50 stands for zero in the data rows.
Here is a table of points, one per row:
[66 41 52 32 13 50 72 17 75 54 60 51 66 29 36 46 49 34 44 57 53 65 40 30 34 38 81 63 55 55 99 36]
[59 60 44 75 45 29 66 43 45 46 28 56 36 47 41 53 52 40 52 37 58 15 66 52 39 74 35 46 57 60 47 30]
[50 34 26 48 56 26 49 54 33 71 77 88 38 68 35 52 50 29 55 53 51 45 73 69 58 33 51 67 51 88 31 74]
[40 57 47 85 33 57 48 25 67 48 49 32 41 42 32 48 54 52 43 65 50 29 69 54 42 79 57 65 64 75 29 55]
[52 42 62 68 33 37 40 26 48 43 31 32 50 44 31 79 58 35 64 29 53 32 64 33 45 65 64 53 52 69 58 62]
[33 69 30 58 67 98 35 82 18 54 22 60 69 87 51 40 34 53 58 72 49 43 43 72 58 49 40 60 45 42 38 50]
[47 61 27 57 28 36 56 46 35 31 50 40 88 56 75 54 36 17 54 64 73 59 65 50 50 36 25 41 27 50 58 44]
[59 51 51 50  0 15 26 52 43 30 45 32 88 47 87 62 32 25 47 62 73 62 46 26 43 46 19 36 30 21 77 58]
[43 22 37 59 67 69 52 49 47 46 32 57 52 62 37 76 44 59 31 50 44 50 48 72 55 53 56 59 56 36 36 33]
[51 35 54 41 64 50 32 64 41 62 63 67 47 77 33 41 62 41 63 48 31 21 67 68 54 59 34 60 59 65 25 55]
[73 55 68 61 34 36 69 24 69 50 55 57 43 34 64 67 40 49 45 38 44 41 49 15 35 40 60 41 37 46 99 33]
[49 35 31 42  0 19 24  2 63 56 19 40 99 32 57 84 46  9 47 82 88 77 65 51 79 57 58 48 33 79 75 52]
[29 46 33 58 69 68 36 53 43 42 35 71 55 75 16 63 58 50 43 46 58 44 68 68 72 57 33 69 64 43 12 49]
[95 54 77 46 56 44 58 39 74 35 38 26 31 45 64 59 38 68 22 34 51 74 24 31 35 46 60 16 50 25 86 24]
[75 31 59 41 39 32 76  9 66 68 83 31 14 61 40 48 61 42 64 29 59 42 66 38 68 40 60 22 76 29 60 68]
[31 66 53 38 78 90 28 76 57 58 45 66 25 70 40 44 39 86 59 43 37 31 62 75 54 51 52 63 63 39 27 53]
[19 46 52 52 85 92 33 70 41 57 47 47 80 75 22 54 44 32 65 91 28 44 65 66 60 71 31 54 30 66 44 70]
[35 40 44 78 68 85 33 72 37 53 25 47 50 50 37 31 50 49 66 53 45 55 65 78 60 70 58 59 58 40 14 64]
[45 55 51 61 20 23 44 52 29 38 47 45 93 55 66 47 25 23 59 64 69 67 48 35 57 61 52 48 42 57 91 41]
[35 41 42 62  9 28 45 20 51 52 53 58 93 33 55 60 59 11 52 89 82 88 47 32 30 35 55 59 30 53 66 58]
[40 35 58 67 17 47 51 37 58 44 47 51 77 44 38 55 64 30 36 55 58 69 72 43 50 50 54 46 51 62 60 38]
[74 73 69 36 65 43 70 57 45 42 93 38 35 36 72 39 56 69 37 38 64 87 40 16 52 19 54 16 42 21 59 34]
[30 38 18 66 10 19 54 32 51 47 55 61 99 50 44 52 27 24 44 63 82 63 70 47 35 81 33 57 32 45 81 61]
[57 47 72 41 31 51 47 51 80 35 77 41 29 15 79 65 63 56 67 31 49 76 25 17 71 23 40 35 26 50 65 50]
[56 47 36 74 30 44 47 25 48 57 44 43 45 57 23 58 60 52 53 57 51 20 64 58 40 77 61 69 65 65 54 37]
[41 51 53 58 64 89 31 74 14 67 52 55 64 81 20 28 50 49 54 71 31 34 62 90 59 53 61 78 64 69 14 69]
[66 64 62 33 40 40 85 60 55 92 85 29 10 26 58 42 84 36 45 43 56 77 36 18 53 18 54 58 37  9 63 36]
[83 75 89 14 66 64 55 54 74 53 82 21 11 18 67 57 46 97 50 31 41 53 27 36 36 25 44 22 51 47 73 44]
[30 44 61 49 84 86 49 76 24 41 20 49 23 77 58 35 39 72 56 22 34 21 49 63 46 57 62 41 89 37 29 50]
[39 54 45 47 90 63 60 75 71 53 36 70 13 52 53 32 46 77 41 22 40 42 43 68 55 40 46 62 47 62 46 42]
[42 41 52 61 82 54 56 62 54 66 53 75 40 68 51 52 77 64 47 60 23 41 57 52 57 56 61 63 38 73 31 67]
[49 63 16 57 26  1 32 43 50 22 44 48 90 40 71 77 22 30 57 64 88 65 65 39 42 61 44 52 34 51 58 47]
[66 86 76 47 62 51 97 48 52 50 67 21 10 24 99 32 55 94 33  8 46 45  2 17 34 47 58 32 46 26 73 27]
[37 84 66 45 91 65 52 88 39 40 37 33 15 71 72 39 49 85 30 29 17 46 29 84 50 34 46 46 53 52 44 44]
[50 40 48 76 34 15 23  6 62 57 25 51 58 44 26 76 79 31 62 49 46 32 65 27 48 57 60 53 78 86 47 39]
[53 62 45 52 67 75 43 68 52 51 25 47 67 61 33 29 36 45 43 60 36 40 56 66 78 62 67 68 53 61 57 54]
[72 82 74  3 66 58 86 47 68 45 93 30  0 28 87 34 59 88 52  9 44 48 30 28 36 19 59 40 54 20 78  0]
[21 47 70 56 54 50 42 60 45 50 50 81 27 81 31 60 55 35 56 51 34 41 60 70 54 60 30 75 69 72 57 51]
[47 45 38 58 84 79 52 40 59 57 40 54 59 55 20 55 48 63 62 65 51  8 72 63 43 43 72 35 58 58 54 68]
[73 68 71 35 58 28 82 56 74 50 99 54 24 48 57 38 51 72 45 33 39 80 27 44 44 30 52 49 51 39 93 48]
[46 52 44 61 50 52 29 72 46 67 46 88 17 80 33 36 49 37 63 47 19 35 46 55 57 58 36 34 33 67 49 55]
[33 49 64 56 74 69 60 68 48 47 36 44 49 64 32 41 66 83 53 46 52 33 53 82 28 64 53 32 70  9 36 74]
[64 47 65 56 66 70 62 64 40 55 38 54 27 62 32 40 48 44 47 44 45 46 39 63 62 34 37 65 63 43 58 44]
[33 24  2 61 57 36 60 15 49 73 64 52 45 55 29 35 71 54 40 41 27 19 70 55 60 67 52 71 59 87 51 44]
[53 69 85 33 61 55 79 61 63 25 65 27 16 39 79 43 85 73 40 25 58 74  9 34 57 43 48 19 31 35 52 47]
[27 57 31 53 14  8 43 58 48 42 60 23 81 37 73 36 20 23 41 59 73 97 63 41 67 55 19 55 54 49 63 51]
[43 35 39 76 52 41 47 33 59 54 40 56 18 39 51 43 47 54 44 63 35 24 69 64 36 80 44 62 51 55 17 44]
[44 43 26 54 65 89 52 55 31 60 55 68 60 53 30 42 42 38 51 81 35 27 57 84 42 67 41 61 70 55 10 76]
[43 59 46 32 66 81 50 58 37 44 25 66 54 70 44 39 51 68 35 57 53 18 82 59 61 58 34 56 59 57 56 32]
[19 63 40 43 67 78 26 42 28 40 15 65 47 38 43 56 37 44 56 59 58 19 42 61 55 66 37 65 47 60  4 49]
[44 41 67 60  1 10 40 31 57 21 47 41 89 22 61 69 37 38 48 72 70 65 43 31 58 49 41 48 42 15 57 60]
[59 53 31 40 16 20 13 46 32 34 49 36 75 39 81 80 42 36 44 59 94 61 46 43 56 57 43 42 34 34 85 45]
[81 31 71 31 38 37 64 47 74 42 79 49 38 42 67 58 53 68 75 34 27 64 25 38 68 35 55 34 51 56 82 43]
[66 16 59 48 72 73 35 49 51 53 64 59 47 60 28 42 70 42 55 45 36 30 49 67 33 38 42 56 67 46 22 61]
[73 50 72 37 62 37 58 48 75 47 40 16 57 37 67 49 50 60 46 30 52 73 46 24 34 42 65 48 38 49 80 11]
[26 41 11 48 77 84 34 60 36 76 49 65 60 78 30 36 38 50 44 89 50 51 66 83 48 48 44 71 56 68 25 76]
[85 59 66 27 77 20 62 39 37 68 94 38  1 23 66 60 72 60 80 41 37 68 38 18 53 46 71 57 55 29 69 37]
[63 57 83 19 63 40 72 49 70 53 57 29 24 48 77 34 59 78 44 23 83 50 37 24 46 30 60 26 66 32 45 41]
[59 31 22 46 19 12 20 47 78 38 54 50 80 43 44 51 25 31 60 71 73 62 43 36 57 42 32 30 39 51 59 49]
[69 47 42 44 56 72 46 58 50 63 32 54 28 73 41 40 30 83 59 41 55 27 59 78 63 48 39 61 59 33 30 65]
[45 62 24 61 84 97 50 88 52 51 41 45 68 56 35 31 36 44 46 85 28 51 45 64 48 64 46 67 68 23 15 77]
[34 41 13 52 76 37 52 63 14 43 20 78 27 55 52 44 51 65 49 27 27 56 65 46 60 56 57 64 47 60 17 38]
[55 73 63 67 56 57 40 67 69 39 37 42 66 48 54 47 60 46 45 51 49 42 48 61 31 52 42 54 55 49 15 60]
[49 66 38 75 77 43 38 82 46 42 38 71 18 57 48 40 43 67 46 37 45 30 52 60 54 63 56 65 48 63 16 53]
[76 33 91 30 66 31 37 38 64 69 77 38  3 36 68 53 50 79 36 24 68 67 32 28 51 27 51 24 53 24 57 47]
[17 62 47 37 70 99 49 61 16 41 51 78 65 68 31 22 22 70 64 61 18 49 49 68 68 40 47 54 47 40 23 73]
[33 19 31 63  0  4 26 34 49 51 74 77 99 42 60 79 29  4 48 61 80 82 73 58 53 60 18 38 36 63 63 52]
[33 41 30 48 61 58 46 44 46 67 37 72 74 79 15 51 72 47 67 71 22 31 55 57 68 63 43 56 36 94 22 88]
[58 55 44 61 23 50 59 54 55 37 29 27 86 10 85 68 38 36 43 30 58 80 39 46 37 50 53 39 19 43 45 45]
[49 46 41 64 74 69 42 50 43 78 30 44 49 55 39 53 42 51 43 54 38 20 56 79 53 43 41 66 58 41 19 46]
[42 41 37 59 53 49 39 48 36 64 43 76 43 54 40 30 64 40 53 33 36 29 62 39 72 61 51 75 41 78 27 52]
[79 78 97 24 79 59 93 70 51 43 59  8  0 44 69 57 59 99 62  0 24 81 32 21 21 20 85 25 55 29 76 11]
[36 68 54 44 51 76 47 53 34 70 43 63 44 54 23 46 49 33 55 50 40 42 49 74 35 69 52 50 63 69 24 38]
[44 57 64 51 35 49 43 61 51 72 37 50 54 64 22 49 66 17 74 57 28 42 68 65 59 69 52 50 56 64 48 68]
[70 48 52 42  6 23 18 25 45 32 58 32 95 32 73 67 38 45 26 67 80 70 46 58 40 55 31 35 28 55 60 28]
[48 47 42 36  3 46 46 51 30 32 40 44 87 32 57 66 26 26 49 63 74 80 35 26 53 57 46 61 40 51 54 61]
[56 60 40 50 56 69 61 62 45 45 33 65 64 63 60 32 37 47 73 38 20 31 55 63 27 57 65 70 62 46 31 62]
[16 51 39 36 56 99 52 64 45 51 46 64 77 62 41 34 65 59 48 88 48 54 49 71 68 70 43 53 46 29 35 79]
[41 33 31 48 63 75 37 78 36 58 33 68 50 70 39 51 61 49 40 62 43 36 53 74 45 41 59 61 56 58 21 50]
[67 12 54 46 22 40 78  0 79 64 87 58 67 42 49 47 62 51 50 56 42 47 32 23 47 48 77 48 51 73 99 43]
Along one direction, these points spread out more than along any other. Take the direction at right angles to it along which they spread out most. Then take the direction at right angles to both along which they spread out most. Go by this last direction. For each point below, how far along it does it lie, from 0 to 99? 50 is the average, and the first point above lies past it. One standard deviation of the points above along it is 16.
[42 25 17 45  2 25 41 38 43 34 69 66 99 46 46 61 35 16 51 75 63 68 52 28 52 44 16 44 49 65 70 51] 49
[53 59 48 55 75 39 30 67 51 60 26 52 36 80 40 44 76 56 56 10 24 23 68 57 45 51 42 54 67 58 34 55] 63
[69 61 91 18 74 62 85 57 33 42 69 26 14 32 80 38 63 85 24 10 53 67 19 22 53 44 68 38 48 17 70 32] 37
[34 53 22 64 40 45 42 41 55 42 41 41 83 31 75 71 41 39 42 73 86 55 29 43 42 48 53 29 39 40 42 63] 30
[38 68 90 47 62 25 90 65 86 39 61 37  5 33 69 48 35 76 34 21 45 88 23 28 37 10 61 36 46 34 81 27] 43
[63 71 61 63 56 46 84 27 45 48 45 32 38 33 53 31 59 64 42  9 49 47 71 50 51 67 69 32 59 38  9 61] 56
[42 17 30 51  0 14 14  9 63 57 52 73 99 27 41 71 55  0 59 93 99 56 63 40 57 51 37 50 41 55 77 68] 64
[73 38 65 34 52 22 69 37 46 25 85 30 15 27 56 52 69 68 59 41 48 61 34 40 55 28 70 44 50 53 75 41] 65
[62 53 57 55 54 41 45 50 53 49 51 42 49 47 26 45 55 19 55 39 29 44 40 31 33 55 54 54 46 78 32 46] 65
[58 35 49 59  2 19 28 31 67 52 57 56 95 43 56 82 38 35 43 92 87 69 50 49 44 49 38 63 15 59 83 45] 48
[15 41 21 69 59 82 63 61 32 36 56 62 66 71  9 65 56 36 55 99 55 42 48 72 54 56 58 52 64 74 48 78] 51
[71 47 83 39 70 29 68 52 61 52 67 19  2 30 85 39 54 73 41 24 65 66 39 34 48 36 78 22 62 11 65 42] 48
[42 80 61 44 88 74 52 88 40 52 14 82 34 63 74 38 57 65 47 47 18 24 47 72 39 51 62 58 40 42 13 55] 32
